In the rows, zero is written as 128.
A: rows in 3 groups, each row roughly a mix of its group's directions:
A (114 x 10):
[[155 116 138 119 146 141  76 123 158  90]
 [ 80 112 135 142 114 117 171 154 114 100]
 [130 126 133 146  68 149 121 149  91 148]
 [ 99  99 152 152  95 147 151 165 136 148]
 [141 114 137 135  85 175 101 145 119  97]
 [146 164  96 110 112 148  76 127 114 135]
 [108  89 139 141 119 178 148 140 128  92]
 [114 116 119 146  89 164 169 144  95 130]
 [151 146 112 113  89 159  76 127 130 138]
 [115  92 159 139 138 106 185 134 143 120]
 [115  68 151 157 148 128 141 114 149 110]
 [189 109 140 105 107 150 118 116 154 127]
 [130 146 104 150  91 177 105 134 109 151]
 [160 133 120 139 143  91 147 145 141 183]
 [ 82 117 137 119 124 164 112 101 120  85]
 [119 160 101 107 160  94 117  85 116 123]
 [126 147 103 129  73 153  89 146 127 139]
 [195 152 110 113 154 111 121 120 129 126]
 [137 130 109 147 107 133 181 135 101 171]
 [122 153 147 142  79 170 142 158 122 117]
 [163 101 152 126 174 105 152 110 153 127]
 [108 111 134 119 132 166  70 116 137 100]
 [128 155  97 138 101 173  93 128 107 150]
 [136 122 112 150  71 135 121 164 156 145]
 [135 128  78 113 164 106 108  98 115 153]
 [158 180 126 106 115  87 118 147 132 143]
 [ 74 114 146 124 111 163 123 114 115  93]
 [162  88 120 151 112 123 166 145 157 149]
 [109 113 115 148  73 127 147 171 145 127]
 [ 98 122 111 148 101 137 171 132  88 155]
 [161  92 136 132 118 118 188 138 143 132]
 [133 154 107 139  91 151  79 138 138 158]
 [106 136 125 140  98 194 122 136 111 113]
 [136 171  87 110 121 138 103 125  98 159]
 [ 82 153 108 135  91 147 115 146  93 124]
 [ 82 109 127  96 157 147 161 115 106 114]
 [ 96 116 153 117 173 104 122 120 171 118]
 [101 118 151 116 169 109 121 125 179 110]
 [178 130 130 115 162 134  97  94 142 149]
 [142 160  86 128 117 106 145 113  81 144]
 [127 125 148 114 193 102 138 100 123 113]
 [121 162 111 112  95 163  87 123  98 131]
 [130 138 153 130  99  97 101 168 160 156]
 [119  88 146 154 119 140 182 134 141 103]
 [130 165 100 117 105 162 112 131  90 159]
 [142 129 129 108 175 119  94 102 157  95]
 [131  63 108 143 154 119 140 101 134 141]
 [114 107 138 144 128 133 190 162 144 145]
 [101 110 142 152  97 122 158 169 134 162]
 [161  93 144 122 134 117 190 126 134 123]
 [133 131 108 113 183 120 111  80 135 112]
 [133 125 122 140 152  94 162 141 149 182]
 [129 168 117 103 126 136  65 114 118 127]
 [107 108 132 149 147 104 192 139 113 127]
 [130 154 110 121 156  82 137 103 119 172]
 [169 126 133  96 141 156 152  88 103 136]
 [134  93 151 147  95 181 122 150 124 123]
 [131  96 115 157 112 165 161 120  97 157]
 [130 164 115 118 124 142  61 117 128 141]
 [114 157 129 114 171 139 102  92  90 129]
 [119  67 144 167 140 128 129 116 155 123]
 [116 124 108 135 107 184  81 122 117 137]
 [178 133 122 113 146 156 117  88 120 159]
 [150 114 102 123 162  77 141 107 127 158]
 [103 132 145 108 159 110  87 106 165 107]
 [110 118 132 109 143 124 199 127 103 127]
 [165 168 127 108 126  93  86 123 134 141]
 [ 77  93 128 146 140 146 170 123 117 124]
 [140 134 113 139  85 154 164 143  83 132]
 [100 170 113 122 110 146  77 128 104 129]
 [125  68 137 151 148 103 156 116 148 139]
 [148 171  99 105 116 130  75 131 126 131]
 [117 103 151 137 177  97 166 122 141 114]
 [103 129 115 149  72 132 113 170 145 125]
 [118 139 105 114 165 128 127  71  98 117]
 [152 114 151 107 170 124 171  96 111 120]
 [122 124 143 147  76 135 152 172 114 152]
 [117 100 149 148 113 150 183 139 132  97]
 [128 134 124 115 149 111  63 100 139 104]
 [139 141 110 139 101 149  66 135 149 149]
 [127  78 126 175 116 132 152 127 141 160]
 [126 165 116 117 143 148  71 102 113 144]
 [117 185 132  83 128 128 134 142 113 101]
 [116 166 117 115 136 157  85 102  93 138]
 [153 140 116 106  78 172 100 122 123 136]
 [ 90 122 138 127 137 120 184 132  94 106]
 [153 149 103 108 159 133 128  83  99 103]
 [ 99 104 140 108 166 121 178 113 111 113]
 [118 117 157 131 127 108 193 144 142 108]
 [137 105 109 162  95 160 160 132 111 161]
 [122 113 146 125 186 116 165 100 111 119]
 [ 76 130 111 127 153 114 146  86 102 138]
 [138 122 119 147 110 123 188 163 111 151]
 [145 112 147 116 148 151  86 120 157  83]
 [148 162 120  97 140 132  71 104 117 129]
 [101 121 143 111 141 153 107 102 126  69]
 [133 149 112 106  75 165 121 129  93 128]
 [123  80 125 165 114 171 154 121 126 115]
 [169 165 129 128 113  84 104 144 148 140]
 [112 129 128 111 191 108 137  91 145 121]
 [139  99 111 159 103 155 161 127 105 165]
 [ 80 115 141 141 148 101 166 142 115  98]
 [112 131 108 126 111 185  97 121  97 148]
 [147  96 151 113 152 120 184 114 119 108]
 [176 162 129 141  99 101 103 148 149 133]
 [177 148 145 109 117 125  83 143 151 111]
 [144 115 144 140 140  72 168 136 158 121]
 [121  95 142 151 133  95 168 154 164 119]
 [133 164 114 103 133 152  86 100  91 135]
 [126 195 144 107 115 120 102 150 129 117]
 [137 148 100 145  88 164 122 138 105 167]
 [164  89 132 144 104 131 170 143 157 141]
 [133 147 113 135 104 185 147 129  89 111]
 [148 115 114 125 128 178 128 116 113  73]]

one row of each group, then the others: which group is each in?
[131 186 102  99 120 132 115 133  97 151] : S
[151 127 153  99 178 117 149  93 115 115] : C
[ 97 137 114 111 163 124 127  74 106 108] : U

[140 119 141 113 159 130  83 115 160  86] : U
[149 145 145 124 130  66 158 145 144 147] : S
[150 122 116 135  86 170 113 140 102  91] : U
[112  92 142 143 104 184 132 140 123 100] : U
[146  89 125 152  96 128 167 155 158 139] : C
[147 169 105 139  88 144 100 144 120 159] : S
[118  79 150 147 136 116 181 128 143 122] : S
[ 81 104 150 146  87 155 135 150 123 133] : U
[135 143 111 106  74 157  87 135 122 119] : C
[155 104 151 129 170  91 153 122 159 124] : C
[ 84  92 120 148 148 147 164 109 104 128] : U
